A = ((684, -40, -209, 132, -304, 246, 83, 318, 22, -107, -203, 268, 360, -170), (-638, -290, -92, 111, 53, 444, 60, -204, -142, 131, 154, 285, -67, -570))
Rows and columns are counted from 0.
(0, 0): 684
(0, 3): 132
(1, 4): 53
(0, 12): 360
(1, 5): 444
(0, 6): 83
(0, 1): -40
(1, 8): -142
(1, 10): 154
(0, 13): -170
(1, 2): -92
(0, 9): -107
(1, 1): -290
(0, 8): 22

x = ((-6.6, 0.2, 15.9, -17.3), (1.3, -9.2, 13.4, -10.0), (14.7, 26.0, -11.0, 13.6), (-5.8, -9.3, 18.8, -24.3), (13.2, -1.1, 7.3, 18.2), (8.2, -0.3, 12.7, 17.9), (2.0, -8.2, 15.4, -2.7), (-1.6, -12.9, 20.6, -27.4), (10.0, 8.3, 3.0, 19.5), (12.3, 5.1, 3.8, 8.4), (-2.7, -16.1, 26.2, -1.3))
Rows and columns are counted from 0.
row 0 col 0 -> -6.6
row 5 col 0 -> 8.2
row 9 col 2 -> 3.8
row 9 col 1 -> 5.1
row 4 col 2 -> 7.3
row 10 col 0 -> -2.7
row 6 col 0 -> 2.0
row 2 col 2 -> -11.0
row 2 col 0 -> 14.7
row 7 col 1 -> -12.9
row 7 col 0 -> -1.6
row 3 col 3 -> -24.3
row 2 col 1 -> 26.0
row 6 col 1 -> -8.2
row 3 col 2 -> 18.8
row 1 col 2 -> 13.4
row 1 col 3 -> -10.0
row 6 col 2 -> 15.4
row 7 col 2 -> 20.6
row 1 col 1 -> -9.2
row 10 col 3 -> -1.3
row 3 col 1 -> -9.3
row 0 col 3 -> -17.3
row 4 col 1 -> -1.1

X = [786  35  26  84  44 806 830   0 782 762  55]
X[0] -> 786
X[5] -> 806

data =
[[  3 -67  -8 -10 -38  12   2  38 -51]
 [  3 -71  -7 -10 -35  11  -4  36 -50]
 [ -1  63  -5   1   1  -4  40 -10  30]
 [ -3  10  13  10  38  -8 -39 -30  23]
 [  4 -58 -11 -12 -43  13  15  41 -48]
 [  0  23  -5  -1  -7   0  23   3   7]
 [  2  -1  -8  -6 -23   4  27  18 -12]
 [ -1  25  -2   1   0  -1  15  -3  12]
 [  2   8  -8  -5 -21   3  29  14  -6]
 [  2  24 -18 -10 -42   6  66  28  -9]
 [ -1  -1   3   3   9  -2 -12  -7   3]
 [  4 -49 -14 -12 -48  13  25  42 -46]]
data[0][0] -> 3
data[10][1] -> -1
data[5][2] -> -5
data[6][1] -> -1
data[1] -> [3, -71, -7, -10, -35, 11, -4, 36, -50]
data[:, 0] -> [3, 3, -1, -3, 4, 0, 2, -1, 2, 2, -1, 4]
data[2][0] -> -1
data[9][4] -> -42
data[2] -> [-1, 63, -5, 1, 1, -4, 40, -10, 30]
data[:, 5] -> [12, 11, -4, -8, 13, 0, 4, -1, 3, 6, -2, 13]
data[3][4] -> 38
data[3] -> [-3, 10, 13, 10, 38, -8, -39, -30, 23]
data[2][5] -> -4
data[6][4] -> -23
data[0][7] -> 38
data[5][1] -> 23
data[:, 3] -> [-10, -10, 1, 10, -12, -1, -6, 1, -5, -10, 3, -12]
data[2][8] -> 30
data[1][5] -> 11
data[6][6] -> 27
data[5][8] -> 7
data[3][8] -> 23
data[:, 1] -> [-67, -71, 63, 10, -58, 23, -1, 25, 8, 24, -1, -49]
data[5][4] -> -7
data[1][1] -> -71
data[4] -> [4, -58, -11, -12, -43, 13, 15, 41, -48]
data[11] -> [4, -49, -14, -12, -48, 13, 25, 42, -46]
data[6][2] -> -8
data[3][3] -> 10
data[11][5] -> 13
data[0] -> [3, -67, -8, -10, -38, 12, 2, 38, -51]
data[10][0] -> -1
data[2][4] -> 1
data[8][3] -> -5
data[11][2] -> -14
data[1][3] -> -10
data[9][2] -> -18

W =
[[  6  -1  14   9  -3  -4  13  28  -5  11  20 -48]
 [ -5 -23 -19  -1   4 -16 -15 -33  -2  32 -39  39]
 [-14  15  -7  14 -12   9   7 -19  -1  -1 -19 -78]
 [-10  36  -9  14 -16  31  42  -7  16  -6 -25 -28]
 [  3  31  -7  23 -10  29  44 -13  21  24 -23  24]
 [-45   7 -47  -1  10  19  -4  -2  22  12 -33  58]
 [-21  -7 -14 -22  20   1 -41  17   2 -28  30  82]
 [  9   3  13  18   1  -3   2 -11  -5  23  15 -43]
 [ 22  46  14  12  -3  34  36 -35  17  -6 -25  26]]
W[0, 0] -> 6
W[4, 11] -> 24
W[6, 2] -> -14
W[1, 11] -> 39
W[1, 3] -> -1
W[:, 10] -> [20, -39, -19, -25, -23, -33, 30, 15, -25]
W[2, 7] -> -19
W[:, 9] -> [11, 32, -1, -6, 24, 12, -28, 23, -6]
W[:, 7] -> [28, -33, -19, -7, -13, -2, 17, -11, -35]
W[1, 10] -> -39
W[7, 1] -> 3
W[8, 3] -> 12
W[7, 9] -> 23
W[6, 3] -> -22
W[3] -> [-10, 36, -9, 14, -16, 31, 42, -7, 16, -6, -25, -28]
W[:, 6] -> [13, -15, 7, 42, 44, -4, -41, 2, 36]
W[5] -> [-45, 7, -47, -1, 10, 19, -4, -2, 22, 12, -33, 58]
W[6] -> [-21, -7, -14, -22, 20, 1, -41, 17, 2, -28, 30, 82]
W[0, 4] -> -3
W[3, 1] -> 36
W[2, 2] -> -7
W[5, 10] -> -33
W[3, 9] -> -6
W[:, 1] -> [-1, -23, 15, 36, 31, 7, -7, 3, 46]
W[7, 2] -> 13
W[7, 5] -> -3
W[:, 3] -> [9, -1, 14, 14, 23, -1, -22, 18, 12]
W[4, 9] -> 24
W[8] -> [22, 46, 14, 12, -3, 34, 36, -35, 17, -6, -25, 26]
W[4, 4] -> -10
W[4] -> [3, 31, -7, 23, -10, 29, 44, -13, 21, 24, -23, 24]
W[0, 6] -> 13
W[3, 11] -> -28
W[5, 4] -> 10
W[2, 11] -> -78

m = [-37  15 -54  43 -34   8  20  55  12  80   4 -13 -27]
m[0]: -37
m[8]: 12
m[7]: 55

grid =
[[-50  -6 -30 -10 -18  51  78  40  19  -5   7 -82 -10  68]
 [  0 -20   0  16  79   0   0  34 -39   3   0 -30  -7 -60]
 [ -6   8   0   4  -8  24  29   0  -5 -10   7 -29   0  28]
 [  9  27 -13  34   0   0  30  17  23   0  47  18   0  10]
 [-20   0   2  -2  -8  15   0  12 -17  -7  -5  12  -1   8]
 [ 19   0  -6  32  18   3  52  30  24   0   0  48 -30  40]
 [  0   0 -14  -5  -9   0  52   0   3  -9   4 -52  -4   0]
 [ 43 -16  14   0  26  11   0   0 -18  11 -24 -19   7 -46]
 [  3   0  14  -2   5   0  11   0   6   4  -2  14 -13   6]
 [ -3   2   0   0   3  12   2  13  -5   1   0   0 -14   0]
 [  0  -3   0 -10 -15  50   0  38  13   0   6 -69   0   0]
 [ -7   1  12  -1   1  10   1  10   0   0  -3  14   0   4]
 [ -9   9   9  -3   0  16   0   4  -9   0  -3  15   0   6]
 [ 26  17  24  20   3  -5 -19   0 -23 -15  11  21   7 -10]
 [ -5   0  11 -18   0  26   1  -1   0 -36 -12   6  -7  27]]
grid[0][0]	-50
grid[5]	[19, 0, -6, 32, 18, 3, 52, 30, 24, 0, 0, 48, -30, 40]
grid[3][3]	34
grid[7][2]	14
grid[13][5]	-5
grid[7][4]	26
grid[10][1]	-3
grid[0][10]	7
grid[:, 4]	[-18, 79, -8, 0, -8, 18, -9, 26, 5, 3, -15, 1, 0, 3, 0]
grid[9][12]	-14
grid[:, 9]	[-5, 3, -10, 0, -7, 0, -9, 11, 4, 1, 0, 0, 0, -15, -36]
grid[3][12]	0
grid[1][10]	0
grid[11][12]	0
grid[6][2]	-14
grid[5][11]	48
grid[2][2]	0
grid[6][9]	-9
grid[14][7]	-1
grid[14][11]	6
grid[11][7]	10
grid[9][5]	12
grid[14][0]	-5
grid[6][6]	52
grid[11][1]	1
grid[4][10]	-5
grid[5][10]	0
grid[14]	[-5, 0, 11, -18, 0, 26, 1, -1, 0, -36, -12, 6, -7, 27]
grid[10][6]	0
grid[11][2]	12
grid[2][13]	28
grid[7][7]	0
grid[11]	[-7, 1, 12, -1, 1, 10, 1, 10, 0, 0, -3, 14, 0, 4]
grid[2][1]	8
grid[:, 8]	[19, -39, -5, 23, -17, 24, 3, -18, 6, -5, 13, 0, -9, -23, 0]
grid[13]	[26, 17, 24, 20, 3, -5, -19, 0, -23, -15, 11, 21, 7, -10]

M =
array([ 28, -80,  20, -31,   6,  10, -74, -48, -13,  42,  43, -27,  18,
         2,   6])
M[0] => 28
M[12] => 18
M[10] => 43
M[2] => 20
M[13] => 2
M[7] => -48
M[3] => -31
